In the rows, 128 means zero.
Families of rows that turns and mirrors carry onto each other, the same ones carrying the whole set onto itself: the rest of each named row's family, in list order
3 families of 6 rows
R: [117 173 132 104  81 121 123 121 118 125 124 163 119 164 132]
E: [132 164 125 102 103 133 129 141 119 123 124 179 132 157 126]
D: [112 171 124 126  88 113 114 146 120 118 138 153 120 161 119]
A: [124 136 145 109 124 132 123 136 141 144 140 139 129 184 133]
S: [ 97 157 137 128 119 131 126 128 138 158 119 157 141 177 126]
Y: [146 137 158 115 117 133 112 140 143 128 130 155 143 168 136]
F: [117 149 156 115 115 116 129 127 140 151 106 148 137 179 132]
U: [109 156 156 130  99 112 128 133 126 149 143 144 168 155 151]
V: [131 150 152 131 101 115 130 141 124 121 150 143 148 125 134]
C: [117 189 129 142  91 117 123 132 127 140 137 145 130 163 135]
Z: [113 148 147 114 106 125 138 130 121 133 163 134 149 147 155]
B: [115 151 153 145 108 125 144 128 126 131 155 134 151 155 153]
G: [102 146 152 132 100 127 120 138 124 119 156 143 144 130 138]
J: [111 174 126 135  86 116 133 137 114 136 131 161 128 152 112]
X: [127 174 130 121 100 123 129 124 126 112 113 165 115 160 129]
L: [132 159 146 131 107 145 127 128 129 117 150 155 137 127 144]
H: [131 128 147 116 125 135 138 126 135 139 134 158 143 178 128]
M: [108 140 154 111 111 133 115 114 144 143 118 152 127 175 128]

The rest of the family of Z: R, D, A, G, M
The rest of the family of C: E, S, Y, U, L

Families of rows that turns and mirrors carry onto each other, the same ones carrying the whole set onto itself: the rest of each named row's family, in list order
3 families of 6 rows
lumag: [118 128 137 135 138 140 102 146 102 126 109 124]
vik: [141 132 112 140 144 124 128 137 110 156 135 125]
suga: [129 123 120 128 130 142 104 119 150 133 112 114]
Meb: [101 124 142 144 125 129 128 134 117 130  99 140]
tagil: [143 137 126 122 115 136 106 112 137 133 122 124]
gafot: [127 123 141 122 127 154 123 106 138 153 129 127]
gifir: [119 131 134 126 134 146 108 146 102 117 120 130]
Let: [136 127 102 139 145 122 127 131 111 142 142 119]
saduv: [105 124 129 157 131 139 122 128 113 127  99 141]
Fiteb: [124 122 131 127 120 149 128  95 134 145 127 138]
Ren: [128 110 127 136 119 142 124  95 140 139 124 134]
vefur: [115 101 119 133 138 125 148 135 122 140 139 116]
rokev: [136 133 116 131 116 133 102 115 142 131 118 115]
dok: [136 140 116 132 131 120 139 136 112 159 132 121]
gefa: [118 112 113 125 124 116 147 141 121 135 139 124]
Dedez: [ 98 123 144 134 118 131 126 129 106 124 108 138]
deg: [117 112 125 132 149 123 152 132 121 149 132 121]
zab: [117 124 128 138 130 147 110 140  99 115 130 141]

The rest of the family of vefur: vik, Meb, gifir, Fiteb, rokev
The rest of the family of Dedez: lumag, tagil, Let, Ren, deg

